In the rows, 128 means zero.
The rows of Y fall into 4 groups, and each row is roughly a mix of its group's hidden directions.
Y:
[[192 136 119 119 108 160 133  83 136 152  94]
 [166 171  64 119 119 110 146 101 143 113 144]
 [100 101 191 151 145 152 116 162 114 144  98]
 [ 95 118 141 190 108  96 112 108 163 110  99]
 [115 114 145 180 130 103 126  99 148 103  66]
 [184 145 111 118 106 168 103  75 122 142 121]
 [125  94 178 148 113  93  99  91 115 143  88]
 [161 132 127  64 125 152 147 168 104 153 153]
 [172 151 101  64 136 129 138 157 127 130 165]
 [137 119 124 115 109 136  91 166 132 103 202]
 [174 116 118 117  91 127 112 164 128 128 193]
 [168 136  95  66 123 122 112 129 137 124 179]
 [126 160  75 102 127 163 157 144 142 120 179]
 [160 130 131 103 178 172 118 163  98 126  92]
 [152 176 132 129  61 130 133 111 149  95 149]
 [105 110 131 189 107 104 132 116 157 118  75]
 [180 151 117 129 109 170 103  72 113 139 122]
 [154 173 110 114  77 173 163 128 138 129 149]
 [117  46 146 129  93 119  97 114 125 130 122]
 [178  97 135 155 138  90  84 119 113 107  93]
 [ 84 129 117 125 159 119 147  88 134 142  62]
 [159 111 164 154 116 100  95  97 109 157  80]
 [162 172 111 103  69 167 146 129 135 125 142]
 [ 92 136 144 185 146 102 105 105 147  92  95]
 [151 145 109  84 176 155 108 173 105 109 117]
 [106 106 183 150 162 141 117 172 113 144  92]
 [106 137 142 157 165 140 170  87 110 128  75]
 [ 90 146 133 144 176 114 155  96 116 143  73]
 [103 146 142 151 161 134 151  83  93 133  73]
 [ 95 116 132 188 125 107  97  91 153 104 100]
 [111 167  89 100 145 157 154 145 153 101 174]
 [ 92  95 112 133 200 131 126 137 100 155 139]
 [ 98 128 136 189 143 107 114  87 144 100  91]
 [ 95 106 145 163 194 121  97 134 100 147 127]
 [ 95 118 145 187 141 116 108  84 134 105  91]
 [ 90 147 132 147 157 138 138  75 113 130  70]
 [155 119 137 115 103 137  98 172 128 104 195]
 [ 86  82 150 144 182 134 115 143 103 160 132]
 [186  95 135 140 132  97  84 119 120  90 107]
 [165  87 131 133 121  92  80 101 119 101  91]
 [167 144  88  65 133 118 119 133 136 115 171]
 [141  94 170 150 127  95  87 105 119 134  76]
 [ 91 111 122 154 200 120 100 123  97 134 141]
 [174 132 120  64 113 135 138 168 131 147 159]
 [ 56 118 150 145 157 110 138 157 111  94 137]
 [162  98 163 153 122  85 107 115  96 125  81]
 [113 142 138 149 130 146 128  74  64 124  92]
 [112 111 133 139 143 130 148 177 188 101 168]
 [102 128 123 178 187 124  98  95 106 112 116]
 [ 95  96 110 145 200 117 117 124 104 154 142]
 [119  48 132 150 109 120  84 116 137 132 138]
 [169 102 139 151 139  83  83 105 120  95  99]
 [100  78 147 127 176  85  96 135 118 118 103]
 [169  86 136 152 133  95  73 104 131 100 119]
 [126  51 138 132  95 119  86 105 133 127 132]
 [171  84 148 150 134  91  85 119 121  92 111]
 [185 104 112 101  81 131 119 156 140 134 168]
 [173 156 119 140  91 167  97  79 132 140 115]
 [ 80 135 129 151 164 122 158  89 110 133  76]
 [143 188 111 124  91 179 151 126 125 115 156]
 [ 73 122 135 148 154 108 166 110 104 131  76]
 [168 152  70 108 100 104 128  91 142 128 155]
 [182 173 117 106  75 139 145 144 148 126 116]
 [180 111 126 104 104 141 112 161 132 117 190]
 [111 121 150 172 187 120  83 132 101 140 109]
 [122 141 138 150 131 123 147  86  62 144  83]
 [168 118 114 100 166 178 126 157  97 137  93]
 [144 105 103 118 113 131 132 164 193 124 177]
 [ 99 143  98 119 130 170 164 161 143 137 184]
 [160 121 138 110 103 133  93 168 114 109 192]
 [109 146 146 148 132 126 121  97  45 124 113]
 [ 85 151  73 111 141 154 163 161 140 122 152]
 [103 129 146 157  73  87 138 117 168 140 162]
 [ 81 143 133 152 144 119 144  93 128 138  59]
 [ 97  91 182 149 157 146 111 155 111 144  93]
 [144 177 115 121  71 169 139 106 131 109 157]
 [ 90 147 125 155 166 112 160  90 114 148  80]
 [181  88 154 155 136  99  85 128 121 102 111]
 [159 100 182 140 117 101  96 108 112 132  80]
 [ 94 144 124 153 175 128 159  81 103 138  90]
 [129  50 126 123  81 135 100 116 125 143 134]
 [167 157 117  71 160 141 113 161 121 121 163]
 [180  91 130 153 129  93  80 114 115 111  99]
 [149 139 145  68 134 152 148 175  96 149 151]
 [109  89 131 107 126  80 166 181 147 138 110]
 [111 148  83 116 143 149 162 158 139 100 184]
 [195 159 133 131 119 169 104  92 110 135 141]
 [ 84 110 128 171 194 135 120 112 104 137 136]
 [ 95 102 125 145 192 140  97 114  96 118  97]
 [146 173 110 124  76 180 142  99 129 106 135]
 [ 94 105 192 166 144 150 129 156 120 155 121]
 [150 151  75 115 107 101 159 102 151 130 176]
 [144 130 133  96 165 169 122 183  93 127  96]
 [102 143  71  94 132 157 151 147 148 102 167]
 [157 140 105  64 134 139 108 146 122 131 184]
 [124 194 136 125 158 131 178 162 113 128 109]
 [113 147  99 106 121 177 165 164 139 141 177]
 [ 93 131 131 187 144 106 107  88 144  96  99]
 [167 145  85  68 137 124 119 132 132 120 174]
 [169 141 128 115 132 176 115  67 102 130 101]
 [162 161  67 110 106 110 145  98 144 123 160]
 [136 164  90 105  85 161 141 101 126 114 176]
 [158 154 106  67 133 122 118 155 134 123 182]
 [157 122 107  79 109 150 174 156 105 164 145]
 [ 91 154 110 104 109 174 166 143 136 171 153]
 [ 97 101 128 186 103 106 120  95 151 118  87]
 [119 189 127 150 181 112 148 152 122 124  94]
 [162 138 129  82 175 149  98 167 113 105 107]
 [ 94 119 137 169  88  85 133  82 157 123 141]
 [149 160  79 123 124  89 112  87 136  86 145]
 [117  93 170 128 147 152 139 178 121 166  91]
 [113  91 186 128 131 132 138 173 135 134  79]
 [ 86  90 129 163 190 126 118 109 108 147 132]
 [ 89  96 135 148 187 137  95 126  92 153 138]
 [130 199 123 126 167 110 164 142 115 105 105]
 [156 142 146 106 183 168 121 167  99 125 100]
 [154 122 134 110 181 174 110 147  94 122  86]
 [157 153 127  67 158 144 117 137 107 127 180]
 [125  95 165 122 109  90  99  84 117 118  80]
 [103 119 129 181 139 106 104  78 146  96  94]
 [147 130 151 118 107 140  85 170 117  96 186]
 [ 95 109 192 169 142 157 112 145 112 147 114]
 [167 140 106 133 103 183  99  80 145 122 143]
 [158 123 126  96 151 178 131 182  99 149 108]
 [142 150 177 134 120  98 116  83 112 152  77]
 [101 200 121 122 166 121 167 139 127 118 110]
 [161 129 123 136 102 139 109 154 117 116 208]
 [112  77 141 144 176  99  92 119 116 137  88]
 [143  59 135 111  76 142 102 111 129 135 147]
 [ 87 121 149 169  87 103 146  85 140 144 158]
 [101 149  86 112 150 151 161 167 143  98 169]
 [ 60 110 127 135 133  82 143 169 150 125 118]]
Here is one row of each group, with its name. Which group are the others in?
[ 68  83 134 125 138 102 168 158 128 108 111]
(57)
[108 116 117 162  74  92 148  88 160 139 149]
(100)
[126 160 114 113  72 162 158 109 137 110 176]
(134)
[118 211 128 135 167 121 153 124 130 136 111]
(48)

[ 80 130 144 159 155  80 167 167 130 133 122]
(57)
[171 150 102  64 152 129 120 127 123 117 170]
(100)
[161 128 107  62 108 133 156 143 113 149 169]
(100)
[116 142  99 103 124 176 164 169 140 128 176]
(48)
[ 93 142 132 118 112 176 163 157 130 186 139]
(48)
[126 143  67 109 124 169 148 153 143 131 177]
(48)
[176  99 141  96 104 123 131 186 142 121 161]
(57)
[153 121 182 150 128  96  94  93 119 140  84]
(48)
[171 158  66 105 109 106 119  93 136 113 138]
(134)
[166 158 140 110  55 138 147 142 154 131 137]
(134)
